One turn moves every row onto another: examples first, then more rows asked
Bag: [1.90,0.48,1.65,0.08,1.05,-0.38,-3.43,0.38,0.52,0.88,-2.02,-3.59,1.33,0.97,1.06,-1.31,-0.82,0.45,2.67,2.13,1.58,-1.03,2.97,-0.36,-0.97,-0.42,-1.50,-1.30,-0.98]
mupor: [0.17,2.37,1.50,-0.10,-2.05,1.01,0.67,-0.29,0.88,1.60,-2.20,-0.89,1.10,0.92,1.16,-1.64,1.22,4.69,1.93,0.36,1.89,-0.11,-0.85,-2.05,2.09,0.55,0.04,-1.42,-0.86]
Gobo: [2.08,-0.57,3.00,-0.19,-0.94,-0.28,-0.18,-0.67,0.84,3.46,1.12,-1.43,1.04,-1.16,0.28,-0.71,0.63,1.56,-2.75,2.50,-0.99,1.19,-0.55,-3.82,0.65,-1.04,-0.72,-0.46,1.14]
lizud: [1.87,1.61,2.28,1.43,1.70,0.46,-1.55,1.53,0.19,2.07,-0.56,-1.22,0.08,0.78,0.73,-1.27,-1.28,3.30,1.76,3.14,-0.37,-1.21,2.56,-3.75,2.42,2.43,-0.58,-1.54,-1.32]
mip: [1.37,0.90,2.17,-0.44,0.20,-1.95,2.49,0.13,0.88,1.33,3.59,-2.40,1.80,0.74,0.19,-0.57,-1.35,0.78,-3.07,1.76,1.26,0.51,1.29,-2.12,-2.35,0.09,0.00,0.01,0.32]
Nitu: [1.33,-0.33,1.85,1.69,-2.33,0.31,0.03,-2.43,-0.71,2.49,0.11,0.19,-1.01,0.63,-0.97,-3.15,-0.49,1.86,-0.34,1.88,0.71,-0.81,-1.13,-3.78,-2.11,-0.22,0.06,-0.07,1.16]
Nibo: [1.45,1.36,2.18,-0.69,-2.06,-0.82,1.86,2.24,0.77,1.80,2.48,-2.86,1.82,-0.64,0.09,-1.26,-1.14,1.48,-2.59,1.35,2.21,0.23,-0.98,-3.03,-1.57,-0.84,0.43,0.28,0.69]
giveg: [0.40,1.50,2.36,0.64,0.83,-0.64,0.65,-0.60,-0.30,0.13,3.04,-3.50,-0.39,-0.05,1.20,-2.71,-2.38,-0.03,-1.48,1.97,1.13,-0.57,0.43,-2.60,-2.81,1.43,0.81,-1.64,-0.95]
zabo: [-0.38,0.43,1.29,1.29,0.25,3.04,-0.02,-0.46,-0.08,0.36,2.28,-2.27,3.77,-0.24,0.11,-0.70,-0.03,-0.12,0.14,1.06,-0.16,0.69,2.38,-3.00,-0.14,1.51,0.24,-2.50,-1.35]
zulep: [-0.89,0.12,-0.97,0.68,0.58,3.54,-0.01,1.67,0.05,2.04,1.23,-2.43,2.32,-1.19,-0.48,-0.16,-1.50,-0.09,0.52,2.02,0.46,-1.36,2.21,-3.38,-1.84,-0.17,0.59,-1.20,-1.77]
dig: [2.41,0.74,1.06,1.09,-0.05,-0.10,-1.38,-0.95,0.86,2.21,1.31,-0.81,-3.01,-0.73,1.15,-1.56,-1.46,0.76,-0.08,2.46,0.09,-0.91,-0.98,-1.17,-3.05,-0.21,0.75,-2.49,-0.37]
keze: [1.51,1.31,1.67,-0.55,-1.32,-0.10,-1.34,-0.55,1.16,1.22,-2.03,-1.35,1.93,0.41,1.40,-1.30,0.17,1.40,0.48,1.52,3.19,0.49,2.98,-1.21,1.41,-3.48,-1.49,1.01,-1.05]
gifol: [-0.62,1.84,1.50,-0.46,0.70,0.25,-2.00,-0.55,0.72,1.92,-3.11,-4.00,1.77,1.43,1.50,-0.61,-1.05,-0.18,0.64,1.82,2.48,0.02,2.83,-1.41,1.26,-0.89,-2.19,-1.56,0.23]
sop: [0.60,-0.53,1.41,0.99,0.42,0.37,2.05,0.51,0.43,1.15,-3.01,-1.49,0.87,2.05,-0.13,-1.44,-0.83,-1.05,-1.64,1.89,1.28,-1.34,-2.68,-1.61,1.27,-0.98,-0.79,-1.49,0.32]
deko: [0.87,2.03,-0.74,0.55,-1.91,3.30,0.73,2.13,1.57,1.80,1.20,-0.41,1.63,-1.30,-0.29,0.08,-1.37,0.45,0.25,0.92,2.52,0.25,0.85,-0.89,-1.77,-0.82,1.56,-1.29,-1.62]
mave: [1.14,-1.04,2.48,1.30,2.88,-0.50,0.92,-0.12,0.40,-0.25,-1.38,-1.05,0.29,1.96,0.56,-1.34,-1.34,-1.27,-0.89,2.09,-0.27,-1.46,-0.62,0.38,-0.19,0.06,-0.24,-2.35,-0.35]
gumab: [-0.02,1.33,0.73,-0.31,2.29,-0.01,1.70,-2.53,1.24,1.51,-0.90,-0.63,-0.06,1.35,2.12,-0.58,0.43,3.21,0.59,2.26,0.34,-0.23,3.01,-1.51,1.19,0.48,-0.22,-0.86,-3.21]
zilen: [0.17,-0.77,1.77,0.56,-0.73,-0.02,0.89,1.40,0.31,0.16,-0.85,-0.93,0.58,-0.41,-1.15,-1.02,-1.08,1.20,-0.85,1.38,0.44,-1.37,-2.55,-0.64,1.91,-3.22,-0.25,0.97,-0.06]
Bibu: [0.66,0.11,3.08,0.31,-1.43,-0.61,-1.67,1.19,0.39,3.12,1.32,-1.10,0.22,-0.73,-0.95,-0.44,-0.98,2.50,-0.67,1.39,-0.88,-0.57,-1.19,-1.09,-2.19,-0.06,0.29,-1.63,3.62]
siz: [0.60,-1.56,2.80,1.31,1.12,0.87,0.25,1.83,-0.52,0.23,-2.62,-0.57,0.49,0.44,-0.42,-2.97,-1.34,-0.16,-0.33,2.19,0.16,-3.01,-1.65,-1.05,-0.72,-0.91,0.55,-0.61,-0.05]
vos: [0.30,1.47,0.67,-0.34,0.50,-1.08,-1.19,-0.87,1.16,1.33,-1.45,-0.87,0.96,1.85,0.73,-0.08,-1.42,1.08,0.82,1.51,2.92,-0.61,4.41,0.89,-0.93,-2.60,-1.43,0.43,-0.25]
Gir: [1.67,0.13,0.87,-0.69,-0.56,0.60,-0.09,2.59,1.05,2.57,-2.13,-1.34,1.50,0.23,-0.14,-0.93,0.89,5.41,2.87,1.54,0.49,-2.01,0.16,-1.67,-0.61,0.27,0.33,-0.03,-1.09]
Gofu: [-0.17,3.14,1.76,0.84,-0.05,0.16,-0.53,2.15,0.80,1.93,0.08,2.36,-0.29,0.55,1.89,-0.56,-1.63,4.49,0.43,1.37,1.46,-1.48,2.86,-2.32,2.19,-0.78,0.44,-0.64,0.45]
Bepi: [1.50,1.03,0.41,1.35,-1.98,2.40,1.72,-0.71,0.91,0.73,2.16,0.45,3.24,0.82,-1.36,-0.47,-0.18,0.69,0.06,0.55,1.99,1.14,2.13,-1.07,-1.37,0.60,0.70,-1.02,-1.27]
Vabi: [0.80,1.69,0.38,1.22,1.13,0.66,-0.48,1.81,0.05,3.50,-1.72,-1.25,-0.05,1.75,-0.61,-0.58,-2.04,3.35,1.57,3.20,0.72,-2.18,2.30,-4.39,1.69,1.89,-1.01,-0.66,-0.39]
fipib: [-1.11,1.78,1.73,0.77,-0.04,0.44,0.44,-2.96,0.42,3.11,0.32,-0.64,-1.98,0.02,1.59,-1.47,-1.59,-0.01,-2.77,2.26,0.66,0.35,-0.27,-2.94,-0.36,-0.44,-0.08,-2.11,1.14]
kalir: [0.33,-0.61,0.94,0.67,1.16,-1.37,1.98,-0.83,0.96,-0.05,0.22,-0.93,0.40,1.77,-0.85,0.60,-1.11,0.25,-1.41,1.52,0.15,-0.46,-1.22,0.70,1.77,-2.25,-1.14,-0.20,-0.16]
rofo: [-0.13,2.02,1.29,0.51,-1.07,-0.58,2.24,-1.03,-0.21,1.36,1.72,-3.76,0.37,1.25,0.20,-2.21,-2.05,0.09,-1.97,1.51,2.63,-0.06,-1.05,-3.84,-1.68,1.20,-0.18,-1.21,0.24]
terog: [2.70,2.76,0.27,0.67,-0.45,-0.61,0.11,1.79,1.69,2.05,0.50,1.76,-0.23,1.14,1.82,0.22,-0.70,4.16,0.89,1.55,1.82,-0.94,2.10,-2.36,2.29,-0.88,-0.25,-0.99,-0.91]
sadil: [-1.02,1.61,2.15,-1.06,3.20,0.35,-0.40,1.31,1.67,2.12,-0.89,-1.48,0.28,-0.43,2.42,0.23,-0.47,3.50,0.87,2.06,-0.87,-1.11,2.77,0.15,0.13,0.77,0.63,-2.21,-1.35]
Muga: [0.67,-0.67,0.84,-0.26,1.59,-1.12,0.26,-0.41,1.15,4.40,1.46,-1.14,-0.65,0.10,-0.45,1.02,-1.55,0.97,-2.18,3.26,-1.07,-0.69,1.26,-1.79,-2.48,-1.05,-0.59,-0.67,1.54]
kag: [-1.52,1.64,1.16,0.79,-0.18,3.50,0.99,0.20,0.48,1.09,1.63,0.70,2.25,-1.18,-0.10,-0.85,-1.68,0.21,-1.05,1.31,1.29,0.40,3.64,-1.14,-1.24,-0.24,1.76,-0.50,-1.31]
vizof: [-0.50,-1.13,2.78,1.02,1.48,-0.69,-0.14,0.75,-0.03,-1.05,0.52,-0.21,0.00,-0.02,-0.79,-1.00,-1.82,0.95,-0.26,1.47,-1.00,-1.78,-0.50,1.66,0.13,-2.05,0.52,0.09,0.12]
rep: [-1.64,1.58,0.51,-0.07,0.95,0.85,-0.23,1.17,0.46,1.89,-1.92,-0.25,-1.07,0.42,0.64,-1.29,-1.36,4.69,2.75,1.33,0.86,-2.96,1.71,-0.14,-1.83,0.38,1.21,-0.71,-0.97]
musi: [0.64,0.90,1.48,0.64,-1.18,0.16,0.94,0.87,-0.84,1.13,1.69,-3.37,-0.26,-0.41,-0.25,-3.40,-2.22,0.92,-0.69,2.06,2.15,-1.73,-0.94,-4.18,-3.21,0.35,0.89,0.07,-0.51]
Gubof: [0.65,2.91,1.69,1.44,0.92,0.13,-1.05,1.24,0.43,2.58,-1.00,-1.45,0.23,2.34,0.11,-0.15,-1.81,3.10,1.49,2.22,0.65,-0.95,1.65,-2.99,2.54,3.14,-1.10,-2.71,0.67]
verop: [0.21,0.19,2.01,0.16,-0.84,0.53,-2.32,-0.12,-0.52,1.70,-3.52,-2.80,2.44,1.51,-0.42,-2.32,-0.46,1.28,2.07,1.92,2.48,-1.26,2.82,-2.47,-0.12,-0.87,-1.88,0.60,0.43]
Feto: [-1.26,1.14,1.71,-0.67,0.54,0.04,2.24,-1.19,0.96,2.83,-2.18,-1.01,2.72,2.40,0.40,-0.08,1.05,4.06,0.09,1.19,0.50,-0.06,1.86,-2.34,1.98,1.22,-1.09,-0.77,0.15]
mufa: [0.13,1.83,2.81,-0.07,-1.51,-0.26,-3.09,0.62,0.67,0.36,-1.66,-0.84,1.63,0.29,0.88,-1.67,-0.78,2.11,1.87,0.55,2.75,-0.44,2.82,0.84,-0.45,-2.28,-0.42,-0.12,0.69]
gemi: [-0.37,1.11,-0.94,1.19,-1.51,2.80,0.40,1.11,0.25,1.64,1.32,-2.56,3.41,0.90,-1.40,0.53,-0.67,0.29,1.24,0.33,1.36,-0.26,0.43,-2.45,-1.40,1.30,-0.06,-2.66,0.29]
pozu: [1.37,2.06,1.15,1.30,0.36,-0.91,0.41,0.48,0.73,1.71,0.84,2.83,0.23,2.20,0.81,-0.40,-1.05,4.55,0.99,1.53,1.20,-1.48,3.89,-2.12,1.18,-0.05,-0.24,-0.23,-0.03]
dis: [-0.10,0.93,3.03,-0.46,-0.12,-0.91,0.85,2.21,0.20,1.23,3.11,-2.10,1.18,-0.96,0.19,-1.75,-2.42,1.58,-2.34,1.55,1.01,-0.87,1.05,-1.58,-3.47,-0.27,1.37,0.23,1.14]

dig moves to Bibu
Gofu moves to Vabi
Where do these go?
Gir moves to mupor
kalir moves to mave
mip moves to giveg
keze moves to gifol
gemi moves to Bepi

